Each row of this table is followed by its label. One hidden rule gives the labels. It looks at one to three of the table's principal directions, none of them among the few with the most spread.
-15 & -20 & -19 & 12 & -28 & 24 & 5 & 23 & -34 & -6 & -3 & -25 & -31 & 19 & -3 & -36 & -5 & 0 & 23 & -40 & 26 & 20 & -5 & -19 & -25 & 1 & -6 & 1 & 14 & -6 & 6 & 6 \\ 7
-20 & -34 & -13 & 33 & -41 & 28 & 26 & 24 & -31 & -5 & -4 & -1 & 0 & 20 & 29 & -17 & -23 & -17 & 11 & -65 & 30 & 21 & -20 & -33 & -21 & -15 & 1 & -1 & 5 & 16 & -13 & 22 \\ 6
-23 & -16 & -28 & 20 & 6 & -16 & 17 & 10 & -20 & 28 & -23 & -2 & -10 & -17 & 32 & -19 & -11 & -17 & -2 & 1 & -23 & 9 & -2 & -2 & -4 & -15 & -7 & 2 & 35 & 3 & -6 & -3 \\ 4
-7 & -37 & -42 & -6 & -19 & -23 & 36 & 13 & 19 & -14 & -56 & 19 & 36 & -15 & 35 & -21 & -26 & -17 & 41 & -52 & -22 & 12 & -25 & -42 & -6 & -12 & -38 & -10 & 26 & 13 & -85 & -4 \\ 3
-37 & -17 & -3 & 15 & -10 & -10 & 16 & 27 & -15 & 5 & -32 & -9 & -2 & 21 & 45 & 0 & -7 & -2 & 11 & -27 & 5 & 28 & -29 & -28 & -26 & -19 & 3 & 6 & 5 & 28 & -10 & -5 \\ 5
12 & -2 & 5 & 2 & -12 & 10 & 15 & 13 & 17 & -20 & 14 & 33 & 6 & -21 & -9 & 36 & -4 & -16 & -13 & -17 & 3 & -9 & 8 & 31 & 35 & -7 & 7 & -26 & 7 & -1 & 10 & -12 \\ 7
-37 & 4 & 32 & -29 & 17 & -4 & 4 & -18 & 0 & -1 & -42 & 5 & 35 & 21 & 25 & -13 & -31 & 24 & -6 & -15 & 23 & -7 & -37 & -49 & -19 & -25 & 19 & 22 & -49 & 36 & -1 & 42 \\ 2
7 & 2 & 10 & 5 & -3 & 35 & -9 & 7 & -26 & 5 & 29 & -30 & -19 & 13 & -8 & -13 & 1 & 2 & -9 & -10 & 24 & 2 & 10 & 1 & -8 & 6 & 4 & 7 & -9 & -7 & 24 & 27 \\ 3
-19 & -22 & -12 & 54 & -2 & 18 & 13 & 34 & -37 & 8 & 37 & 0 & -31 & -10 & 5 & -7 & -4 & -18 & -15 & -18 & 6 & 1 & 3 & 10 & 9 & -6 & 10 & -4 & 22 & -23 & 7 & -22 \\ 7
-41 & -13 & -29 & -14 & 36 & -69 & 6 & -3 & 22 & 28 & -53 & 27 & 6 & -17 & 19 & -12 & -3 & 4 & 23 & 38 & -58 & 17 & -16 & -6 & -11 & -6 & -14 & -1 & 13 & 13 & -19 & -34 \\ 2
-15 & 11 & 35 & -23 & 44 & 1 & -42 & -9 & -19 & -5 & 55 & -29 & -43 & 23 & -17 & 6 & 9 & 16 & -15 & 3 & 41 & 10 & -13 & 8 & -3 & 8 & -12 & 11 & -12 & -11 & 46 & 2 \\ 6
7 & 10 & 9 & -8 & 1 & 17 & -36 & 0 & -13 & 4 & 50 & -14 & -49 & 20 & -52 & 10 & 22 & 7 & 12 & 23 & 12 & 23 & 17 & 33 & -11 & 27 & 11 & -8 & -21 & -3 & 69 & -3 \\ 2
48 & 6 & 11 & 26 & -26 & 33 & -8 & -31 & -12 & -28 & 53 & 19 & -24 & 5 & -56 & 25 & 5 & -27 & -32 & -18 & 29 & -18 & 43 & 35 & 14 & 40 & -2 & -31 & 18 & -54 & 39 & 7 \\ 7
32 & -6 & -32 & -14 & -9 & -6 & 16 & 12 & 30 & -15 & -45 & 5 & 55 & -44 & 15 & -10 & -20 & -6 & 37 & -15 & -27 & -19 & -19 & -31 & 14 & -31 & 2 & 3 & 6 & 28 & -88 & -4 \\ 1
-10 & 8 & 15 & 31 & 39 & -7 & -12 & -17 & -18 & 19 & 44 & 7 & -10 & -13 & -7 & -2 & 0 & 2 & -38 & 33 & -7 & -29 & 7 & 10 & 18 & 4 & 12 & 11 & -3 & -33 & 7 & -13 \\ 3
-35 & -20 & 6 & 23 & 55 & -17 & -12 & 10 & -32 & -6 & 37 & -6 & -18 & -4 & 19 & -24 & -16 & 11 & -23 & -38 & 28 & -17 & -35 & -33 & 1 & -29 & -12 & 6 & 18 & -38 & -39 & -11 \\ 6
40 & 22 & 8 & -25 & 8 & -18 & -24 & -27 & 33 & -18 & -1 & 11 & 9 & -4 & -34 & 31 & 17 & 6 & 3 & 23 & -12 & -10 & 16 & 18 & 3 & 14 & 0 & -19 & -2 & -10 & 0 & -8 \\ 1
-41 & 7 & 21 & -26 & -2 & -15 & -27 & -2 & -3 & 9 & 7 & -4 & -25 & 43 & -5 & 15 & 13 & 25 & 31 & 18 & 10 & 41 & -27 & -1 & -19 & 4 & 9 & 6 & -38 & 45 & 49 & -5 \\ 7
-31 & -27 & -57 & 33 & 9 & -9 & -33 & -25 & -68 & 61 & 68 & -18 & -77 & 9 & -27 & -95 & 10 & 3 & 10 & 25 & -3 & 18 & 20 & 10 & -25 & 17 & -35 & 14 & 43 & -52 & 37 & 11 \\ 8
37 & 0 & -29 & 39 & 10 & -6 & -1 & -19 & -1 & 28 & 5 & 5 & 11 & -30 & -21 & -15 & 4 & -21 & -11 & 48 & -45 & -21 & 34 & 10 & -6 & 19 & 11 & 5 & 12 & -30 & -17 & -9 \\ 2
47 & 15 & -29 & -17 & -24 & 25 & -39 & -34 & -6 & 14 & 67 & -21 & -49 & 5 & -76 & -51 & 42 & 10 & 9 & 47 & 8 & 0 & 61 & 55 & 0 & 48 & -31 & 4 & 19 & -53 & 55 & 10 \\ 8
-21 & 12 & 0 & -23 & 3 & -19 & 1 & 13 & 20 & 15 & -21 & -2 & 3 & -11 & 13 & 16 & 9 & 2 & 24 & 47 & -25 & 19 & -15 & 19 & 16 & -4 & 7 & 18 & -13 & 51 & 20 & -34 \\ 8
-27 & -12 & -24 & 8 & -1 & -15 & -17 & -3 & -29 & 21 & 30 & -2 & -53 & 9 & -9 & -23 & 12 & 0 & 10 & 4 & 0 & 22 & 6 & 20 & -4 & 7 & -22 & -9 & 33 & -18 & 33 & -10 \\ 7
-22 & 10 & 24 & -18 & -11 & -2 & -11 & -25 & 12 & 19 & 29 & 31 & 1 & 17 & -17 & 29 & 3 & 2 & 10 & 44 & -9 & 19 & -4 & 27 & 18 & 21 & 12 & 7 & -53 & 45 & 61 & 4 \\ 2
124 & 24 & -20 & 28 & -47 & 27 & 24 & -35 & 51 & -10 & -27 & 18 & 68 & -37 & -43 & 33 & 14 & -39 & -12 & 44 & -61 & -45 & 79 & 25 & 11 & 52 & 16 & -19 & 3 & -32 & -48 & 9 \\ 3
36 & 17 & -17 & -10 & -3 & -21 & 0 & -23 & 34 & 14 & -16 & 11 & 17 & -19 & -14 & 7 & 22 & -3 & -1 & 50 & -46 & -11 & 36 & 29 & 9 & 22 & -12 & -7 & 16 & -15 & -9 & -9 \\ 3
-6 & -5 & 2 & -25 & -4 & -2 & 48 & 56 & 40 & -29 & -69 & 0 & 36 & -18 & 54 & 18 & -2 & 0 & -12 & -42 & 5 & 2 & -10 & -1 & 10 & -36 & -8 & -7 & 23 & 15 & -36 & -11 \\ 6
-33 & -19 & -18 & 31 & 11 & -3 & 17 & 22 & -29 & 30 & 0 & -13 & -28 & 2 & 28 & -35 & 3 & -10 & -29 & -1 & 5 & 13 & 9 & 8 & -19 & -7 & -10 & 13 & 35 & -25 & 24 & -4 \\ 6
0 & 3 & 10 & -61 & 18 & -7 & -28 & 13 & 18 & -28 & -4 & -25 & -12 & 18 & -13 & 0 & 8 & 29 & 37 & -27 & 23 & 22 & -23 & -13 & -13 & -5 & -23 & -8 & -15 & 13 & -8 & 6 \\ 2
-13 & -31 & -28 & 21 & -12 & -11 & 28 & 23 & 6 & -13 & -30 & 25 & 22 & -19 & 15 & -3 & -24 & -15 & 31 & -35 & -21 & 3 & -25 & -31 & 2 & -14 & 0 & -11 & 7 & 11 & -61 & -24 \\ 2
29 & 1 & -53 & -10 & 32 & -51 & -2 & -21 & 32 & 44 & -29 & 8 & 15 & -46 & -4 & -22 & 14 & -13 & 9 & 67 & -82 & -3 & 34 & 24 & -1 & 13 & -28 & -3 & 36 & -18 & -31 & -11 \\ 2
-1 & -9 & 19 & 9 & -41 & 22 & 8 & -6 & -5 & -38 & 20 & 25 & -2 & 27 & -9 & 20 & -7 & -5 & -6 & -54 & 48 & 2 & -8 & -4 & 5 & 3 & 0 & -17 & -4 & -5 & 13 & 6 \\ 8
-4 & -42 & -38 & 78 & 7 & 22 & 18 & 52 & -63 & 12 & 44 & -43 & -51 & -7 & 37 & -47 & 3 & -29 & -39 & -61 & 27 & 3 & 14 & -5 & -20 & -16 & -29 & -1 & 86 & -75 & -30 & -8 \\ 8
8 & -9 & -5 & 58 & -6 & 18 & 20 & 0 & -21 & 13 & 13 & 14 & 19 & -19 & 6 & 2 & -19 & -21 & -18 & 2 & -21 & -27 & 8 & -14 & 11 & 0 & 27 & 2 & -6 & -12 & -29 & 1 \\ 7
-20 & 11 & 29 & -15 & 26 & -11 & 5 & -8 & 18 & -15 & 1 & 37 & 23 & -19 & 0 & 21 & -16 & 12 & -23 & 4 & 6 & -30 & -18 & 4 & 36 & -21 & 19 & -1 & -24 & 6 & 2 & -10 \\ 5
1 & -9 & -16 & 46 & -18 & -25 & 48 & -6 & 24 & 10 & -40 & 59 & 44 & -36 & 27 & 36 & -15 & -41 & -20 & 21 & -52 & -17 & 9 & 13 & 25 & -2 & 19 & -11 & 19 & 9 & -26 & -33 \\ 1
12 & 13 & -5 & 14 & 35 & -10 & -5 & -1 & 1 & 29 & -14 & -15 & 25 & -36 & 10 & 0 & -8 & -4 & 1 & 51 & -47 & -21 & -3 & -12 & 7 & -11 & 28 & 21 & -16 & 19 & -32 & -8 \\ 5
-17 & 2 & 14 & -6 & -5 & 6 & -20 & -16 & -14 & -1 & 21 & -2 & -9 & 20 & -16 & -5 & -6 & 11 & 21 & 6 & 18 & 8 & -22 & -15 & -4 & 6 & 11 & 15 & -34 & 24 & 18 & 1 \\ 5
-20 & -27 & -14 & 41 & 10 & 11 & 19 & 34 & -31 & 2 & 4 & -23 & -10 & -4 & 26 & -31 & -12 & -11 & -6 & -31 & 12 & 1 & -15 & -29 & -13 & -9 & -5 & 16 & 20 & -21 & -34 & -16 \\ 8
66 & 37 & -2 & -32 & -26 & 2 & -41 & -48 & 31 & -7 & 17 & -16 & -5 & 20 & -70 & 0 & 46 & 20 & 27 & 61 & -14 & -2 & 46 & 28 & -12 & 56 & -11 & 0 & -14 & -20 & 20 & -2 \\ 3
40 & 28 & -7 & -77 & -12 & -23 & -2 & -2 & 74 & -22 & -68 & -4 & 44 & -10 & -9 & 12 & 24 & 26 & 40 & 27 & -28 & 2 & 8 & 8 & 1 & 1 & -14 & -4 & -9 & 29 & -30 & -5 \\ 8
-61 & -47 & -26 & 64 & 32 & 0 & 40 & 64 & -53 & 13 & -10 & -7 & -10 & -31 & 63 & -42 & -40 & -13 & -18 & -60 & 2 & -11 & -38 & -46 & 1 & -54 & 8 & 7 & 38 & -19 & -60 & -18 \\ 7
-85 & -6 & 24 & -96 & 52 & -44 & 6 & 21 & 28 & -18 & -63 & 9 & 31 & -9 & 58 & -6 & -42 & 44 & 40 & -41 & 12 & 9 & -90 & -51 & 25 & -63 & -21 & 12 & -35 & 76 & -40 & 7 \\ 7
-33 & -3 & 3 & -36 & 29 & -25 & -45 & 12 & -23 & -9 & 6 & -51 & -57 & 37 & 1 & -14 & 15 & 28 & 41 & -20 & 30 & 43 & -39 & -23 & -36 & -5 & -28 & 4 & 11 & 10 & 9 & -14 \\ 4
-53 & 3 & 2 & 5 & 0 & -7 & 8 & 24 & -14 & 34 & -8 & -13 & -16 & 5 & 33 & -11 & 8 & 13 & 6 & 35 & -13 & 18 & -16 & 8 & 6 & -12 & 11 & 27 & -8 & 34 & 27 & -20 \\ 5
-19 & -7 & -16 & -3 & -2 & -9 & 13 & 21 & -1 & 3 & -23 & 12 & -11 & -10 & 10 & -12 & -1 & 4 & -7 & -13 & 1 & 4 & 3 & 12 & -2 & -25 & 5 & -13 & 25 & -5 & 15 & -3 \\ 1
-55 & -25 & 4 & 14 & -1 & -6 & 29 & 43 & -14 & -6 & -1 & -3 & -12 & 12 & 60 & -4 & -4 & 0 & -13 & -48 & 28 & 17 & -32 & -9 & 7 & -27 & -23 & 7 & 28 & 2 & -14 & -20 \\ 8
-21 & -21 & -6 & 49 & 35 & -3 & 37 & 13 & -16 & 3 & -8 & 20 & 53 & -48 & 48 & -25 & -47 & -4 & -28 & -30 & -19 & -60 & -31 & -56 & 32 & -44 & 15 & 14 & 2 & -19 & -106 & -3 \\ 3
11 & 7 & 17 & 1 & 11 & 10 & -13 & -13 & -9 & -12 & 30 & -6 & -15 & 1 & -15 & 13 & 0 & -9 & -19 & -3 & 23 & -8 & 3 & 12 & 10 & 10 & -4 & 0 & 4 & -14 & 22 & -2 \\ 8
-27 & -23 & -8 & 19 & -3 & 13 & 2 & 27 & -32 & -9 & 25 & -1 & -36 & 11 & 0 & -23 & -5 & 5 & -6 & -51 & 33 & 7 & -7 & -6 & -9 & -16 & -4 & -14 & 21 & -28 & 9 & 3 \\ 7
2 & 11 & 12 & -10 & 29 & -10 & 23 & -8 & 21 & 11 & -48 & 8 & 57 & -28 & 34 & 1 & -23 & 6 & -23 & 13 & -31 & -37 & -5 & -24 & 15 & -21 & 13 & 11 & -17 & 10 & -47 & 21 \\ 3
-7 & -16 & -27 & 21 & 14 & -10 & -2 & -13 & -28 & 19 & 5 & 0 & -9 & -6 & 9 & -48 & -11 & 4 & -15 & -19 & -1 & -16 & 6 & -20 & -14 & -15 & -15 & -4 & 33 & -41 & -27 & 25 \\ 1
-20 & -5 & 22 & -31 & -36 & 23 & -16 & 19 & -11 & -30 & 15 & -26 & -33 & 55 & -1 & 11 & 10 & 13 & 32 & -49 & 64 & 49 & -29 & -7 & -23 & 1 & -12 & 1 & -16 & 37 & 43 & 9 \\ 8
7 & -14 & 2 & 41 & -31 & 20 & 28 & 1 & -5 & -5 & 0 & 30 & 24 & -6 & 5 & 25 & -22 & -29 & -4 & -20 & -8 & -7 & 1 & -8 & 11 & 6 & 22 & -10 & -14 & 12 & -13 & 4 \\ 3
104 & 43 & 12 & 25 & -20 & 40 & -29 & -59 & 12 & 7 & 74 & -5 & -9 & -2 & -87 & 21 & 46 & -18 & -47 & 80 & -11 & -36 & 97 & 73 & 12 & 78 & 8 & -5 & -3 & -69 & 59 & 10 \\ 8
37 & 27 & 13 & 8 & -11 & 3 & -29 & -38 & -2 & -6 & 30 & -8 & -13 & 4 & -36 & 28 & 18 & -11 & 0 & 40 & -2 & -9 & 18 & 23 & 11 & 32 & 7 & 2 & 1 & -5 & 23 & -19 \\ 4
19 & 36 & 27 & -76 & 42 & -7 & -38 & -24 & 33 & -13 & -3 & -14 & 18 & -11 & -31 & 1 & 3 & 40 & 11 & 30 & 2 & -22 & -6 & 1 & 15 & -7 & 3 & 8 & -41 & 15 & 3 & 21 \\ 7
78 & 29 & 15 & -9 & -14 & 33 & -8 & -25 & 23 & -10 & -4 & -10 & 27 & -3 & -38 & 28 & 10 & -9 & -17 & 20 & -10 & -21 & 48 & 17 & -5 & 29 & 18 & -14 & -20 & -12 & 9 & 39 \\ 7
-11 & -9 & 8 & 25 & -19 & 18 & 0 & -15 & -22 & 4 & 21 & 3 & 3 & 17 & -6 & -6 & -15 & -9 & 11 & -2 & 11 & 3 & -14 & -23 & -5 & 17 & 11 & 17 & -30 & 15 & 3 & 4 \\ 8
47 & 13 & 7 & 26 & -9 & 17 & -44 & -42 & -21 & -2 & 86 & -13 & -56 & 31 & -68 & 6 & 40 & -11 & -26 & 27 & 27 & 4 & 51 & 45 & -16 & 60 & -15 & -9 & 17 & -66 & 64 & -5 \\ 6
-23 & -4 & -12 & 14 & 20 & -2 & -3 & 43 & -20 & 19 & 16 & -28 & -47 & -7 & 9 & -14 & 22 & 4 & -11 & 15 & -3 & 17 & 10 & 29 & -3 & -8 & -2 & 4 & 31 & -19 & 30 & -29 \\ 7
22 & 7 & 8 & 2 & -3 & 16 & -15 & -17 & -15 & -10 & 8 & -16 & -23 & 22 & -31 & -4 & 9 & 2 & -11 & -9 & 18 & -1 & 26 & 2 & -24 & 25 & -2 & -13 & 4 & -34 & 26 & 21 \\ 7
-59 & -20 & -4 & 22 & 15 & -4 & -24 & -15 & -54 & 33 & 75 & 6 & -60 & 17 & -9 & -35 & -6 & 1 & -3 & 7 & 22 & 18 & -15 & 10 & 6 & 5 & -14 & 14 & 2 & -10 & 54 & -2 \\ 8
-17 & -21 & -23 & 62 & 12 & 3 & 8 & 17 & -39 & 35 & 27 & -2 & -24 & -16 & 9 & -18 & -7 & -27 & -16 & 14 & -16 & 4 & 5 & 4 & -7 & -2 & 16 & 10 & 18 & -15 & 10 & -18 \\ 2
-5 & 0 & -1 & 5 & 7 & -4 & 6 & 19 & 2 & 2 & -6 & -12 & 1 & -10 & 18 & 8 & 3 & -3 & 3 & 5 & -9 & 3 & -9 & 0 & 7 & -7 & 0 & 7 & 7 & 10 & -15 & -20 \\ 3
39 & 21 & -21 & -15 & 2 & -13 & -21 & -43 & 20 & 29 & 9 & 10 & 5 & -21 & -40 & -9 & 16 & -1 & 7 & 69 & -46 & -12 & 41 & 34 & 9 & 26 & -3 & -2 & -1 & -9 & 17 & 9 \\ 7
-17 & -12 & -20 & -26 & 4 & -38 & 8 & 11 & 24 & -9 & -44 & -1 & 20 & -2 & 33 & -11 & -1 & 11 & 36 & -15 & -16 & 13 & -31 & -29 & -6 & -15 & -30 & 4 & 16 & 18 & -62 & -21 \\ 8
-77 & -30 & -20 & 51 & 49 & -37 & 13 & 26 & -43 & 40 & 17 & 17 & -33 & -23 & 42 & -27 & -16 & -4 & -27 & 1 & -20 & -3 & -23 & -3 & 12 & -33 & 0 & 4 & 37 & -24 & -6 & -34 \\ 7
Which label does each new row get?
28 & 3 & -14 & 35 & -5 & 29 & -2 & 17 & -25 & 21 & 28 & -38 & -26 & -3 & -8 & -19 & 21 & -9 & -19 & 18 & -6 & -3 & 39 & 20 & -11 & 17 & 3 & 7 & 22 & -36 & 12 & 3 \\ -> 3
-37 & -20 & 5 & -12 & -22 & 3 & 4 & 41 & -7 & -26 & 6 & -7 & -30 & 29 & 19 & 13 & 5 & 2 & 26 & -53 & 42 & 43 & -34 & -2 & -7 & -13 & -16 & -7 & 9 & 25 & 16 & -22 \\ -> 6
45 & 22 & -22 & -13 & 38 & -21 & -27 & -39 & 14 & 21 & -14 & -5 & 28 & -33 & -30 & -37 & 2 & 21 & -3 & 51 & -41 & -44 & 25 & -12 & -9 & -7 & 13 & 6 & -2 & -29 & -41 & 22 \\ -> 1
-32 & -23 & -20 & 20 & 29 & -6 & -25 & 5 & -48 & 21 & 63 & -28 & -69 & 13 & -5 & -50 & 11 & -1 & -11 & -8 & 31 & 21 & -2 & 9 & -17 & 6 & -37 & 13 & 41 & -45 & 30 & -11 \\ -> 6
27 & -9 & -9 & 40 & -14 & 21 & -19 & -7 & -32 & -2 & 61 & -21 & -42 & 20 & -27 & -13 & 20 & -15 & -16 & -13 & 30 & 7 & 26 & 14 & -19 & 26 & -15 & -3 & 29 & -50 & 20 & -1 \\ -> 6
-34 & 6 & 17 & -16 & 0 & -18 & 0 & 14 & 11 & 0 & -11 & 3 & -5 & 10 & 22 & 30 & 8 & 4 & 13 & 15 & 0 & 24 & -27 & 10 & 10 & -7 & 4 & 9 & -10 & 43 & 22 & -31 \\ -> 8
85 & 30 & -4 & 1 & -33 & 11 & 19 & -43 & 52 & -4 & -21 & 30 & 60 & -28 & -23 & 24 & 15 & -19 & -34 & 44 & -33 & -44 & 62 & 37 & 22 & 25 & 9 & -9 & 5 & -23 & -12 & 17 \\ -> 8
-20 & -11 & -1 & 28 & 0 & -18 & 27 & -15 & 0 & 17 & -39 & 37 & 44 & -3 & 35 & -2 & -27 & -7 & -22 & -5 & -19 & -16 & -11 & -30 & -11 & -24 & 25 & 3 & -11 & 12 & -25 & 20 \\ -> 2
-19 & -4 & 19 & -45 & -18 & 17 & -13 & 36 & -3 & -29 & 10 & -45 & -40 & 43 & 12 & 13 & 18 & 8 & 30 & -46 & 58 & 56 & -27 & 4 & -17 & 3 & -33 & 4 & 2 & 34 & 38 & -2 \\ -> 8
28 & 39 & 27 & -74 & 2 & -26 & -17 & -27 & 74 & -17 & -22 & 27 & 34 & -1 & -25 & 51 & 25 & 24 & 11 & 48 & -20 & -1 & 11 & 38 & 22 & 12 & -1 & -12 & -35 & 31 & 22 & -4 \\ -> 6
-39 & 1 & 31 & -19 & 5 & -19 & 16 & 9 & 17 & -18 & -57 & 15 & 39 & 13 & 37 & 32 & -25 & 13 & 21 & -18 & -2 & 6 & -52 & -46 & -3 & -23 & 24 & 6 & -43 & 60 & -29 & -6 \\ -> 7
31 & -3 & -33 & 2 & -34 & 23 & -5 & 8 & -11 & 8 & 1 & -21 & -21 & 2 & -23 & -29 & 14 & -7 & 14 & 0 & 4 & 15 & 31 & 17 & -23 & 6 & -2 & -5 & 23 & -9 & 24 & 18 \\ -> 1
-5 & -24 & -27 & 83 & 4 & 15 & 13 & 5 & -53 & 35 & 25 & -3 & -7 & -18 & 12 & -31 & -20 & -25 & -18 & -2 & -22 & -19 & 9 & -23 & -8 & -4 & 20 & 8 & 17 & -30 & -31 & 4 \\ -> 7
-6 & -7 & 27 & -27 & -39 & 44 & 10 & 33 & -2 & -37 & -15 & -29 & 0 & 46 & 13 & 10 & -4 & 11 & 21 & -68 & 57 & 31 & -22 & -26 & -23 & -2 & -2 & 0 & -29 & 33 & 11 & 31 \\ -> 3
-54 & -21 & 32 & 23 & 23 & 8 & 0 & 33 & -38 & -18 & 22 & -21 & -7 & 17 & 41 & 15 & -30 & 1 & 12 & -54 & 37 & 10 & -71 & -57 & 2 & -25 & 9 & 19 & -26 & 33 & -36 & -18 \\ -> 3
-15 & -1 & -27 & -31 & 21 & -14 & -19 & 17 & -7 & 19 & -3 & -24 & -33 & -9 & -7 & -39 & 11 & 23 & 24 & 12 & -11 & 15 & 2 & 10 & -8 & -14 & -15 & -2 & 18 & -4 & 10 & 3 \\ -> 7
-15 & -10 & 10 & 10 & -27 & 22 & -10 & -2 & -23 & -5 & 20 & -10 & 1 & 29 & -3 & -1 & -15 & 5 & 42 & -21 & 16 & 17 & -34 & -40 & -11 & 7 & 12 & 13 & -45 & 40 & -14 & 10 \\ -> 3
4 & -12 & 4 & 31 & -3 & 13 & 26 & -20 & -3 & 5 & 14 & 34 & 42 & -24 & 13 & 4 & -34 & -25 & -20 & -10 & -11 & -32 & -4 & -16 & 30 & -2 & 8 & 5 & -17 & 2 & -34 & 18 \\ -> 8
-49 & -11 & -3 & -25 & 9 & -18 & -27 & 11 & -18 & -4 & 25 & -5 & -55 & 29 & -11 & -21 & 12 & 26 & 22 & -18 & 32 & 33 & -23 & 5 & -13 & -7 & -21 & -6 & 9 & -4 & 39 & -13 \\ -> 7
64 & 55 & 43 & -33 & 6 & -3 & -7 & -60 & 67 & -19 & -25 & 31 & 63 & -13 & -49 & 53 & 14 & 12 & -23 & 75 & -34 & -50 & 39 & 24 & 26 & 40 & 30 & -2 & -53 & -5 & 4 & 1 \\ -> 3
-8 & 3 & 8 & 21 & 14 & -6 & -5 & -30 & -16 & 24 & 17 & 14 & -8 & 2 & -9 & 6 & -7 & -13 & -23 & 29 & -12 & -5 & 11 & 9 & 0 & 18 & 9 & 3 & -9 & -8 & 31 & 7 \\ -> 7
40 & 32 & 0 & -29 & 4 & -25 & -17 & -19 & 43 & -4 & -13 & 8 & 5 & -14 & -27 & 30 & 32 & 4 & -3 & 54 & -27 & -6 & 31 & 45 & 10 & 14 & -1 & -12 & 13 & -5 & 20 & -23 \\ -> 1
0 & -8 & -16 & 27 & 13 & 2 & 33 & 1 & -2 & 26 & -30 & 11 & 39 & -33 & 28 & -27 & -23 & -10 & -23 & 10 & -34 & -31 & 10 & -18 & 7 & -15 & 11 & 12 & 3 & -10 & -41 & 17 \\ -> 3
6 & 4 & 19 & -24 & 3 & 14 & 25 & 19 & 20 & -16 & -16 & -2 & 15 & -8 & 27 & 23 & -3 & -8 & -30 & -28 & 17 & -3 & 7 & 17 & 18 & -10 & -15 & -9 & 11 & 1 & 7 & 18 \\ -> 3
65 & 52 & -10 & -88 & 10 & -56 & -31 & -72 & 90 & 8 & -57 & 27 & 57 & -31 & -42 & 29 & 23 & 15 & 36 & 104 & -75 & -14 & 28 & 34 & 16 & 23 & -7 & -6 & -23 & 38 & -7 & 1 \\ -> 1
10 & -2 & -3 & -47 & -10 & 27 & -11 & 12 & 2 & -24 & 12 & -27 & -14 & 10 & -20 & -32 & 3 & 22 & 24 & -38 & 38 & 7 & -1 & -4 & -1 & 1 & -29 & -1 & -3 & -7 & 1 & 26 \\ -> 3
-23 & -10 & 10 & -21 & -23 & 4 & 26 & 29 & 16 & -24 & -39 & 8 & 3 & 19 & 19 & 19 & -3 & -1 & 11 & -39 & 18 & 26 & -14 & -2 & -7 & -3 & -7 & -12 & -2 & 22 & 12 & -4 \\ -> 3
75 & 33 & -52 & -24 & 7 & -41 & -34 & -73 & 42 & 32 & -33 & 22 & 32 & -49 & -70 & -29 & 16 & 4 & 31 & 109 & -86 & -35 & 51 & 22 & -2 & 23 & 13 & -3 & 4 & -12 & -20 & -2 \\ -> 1
-71 & -35 & -7 & -9 & 4 & -21 & 23 & 57 & -11 & -15 & -51 & -5 & -8 & 14 & 57 & -6 & -23 & 7 & 36 & -66 & 18 & 40 & -65 & -47 & -21 & -44 & -6 & 0 & 8 & 44 & -29 & -20 \\ -> 7
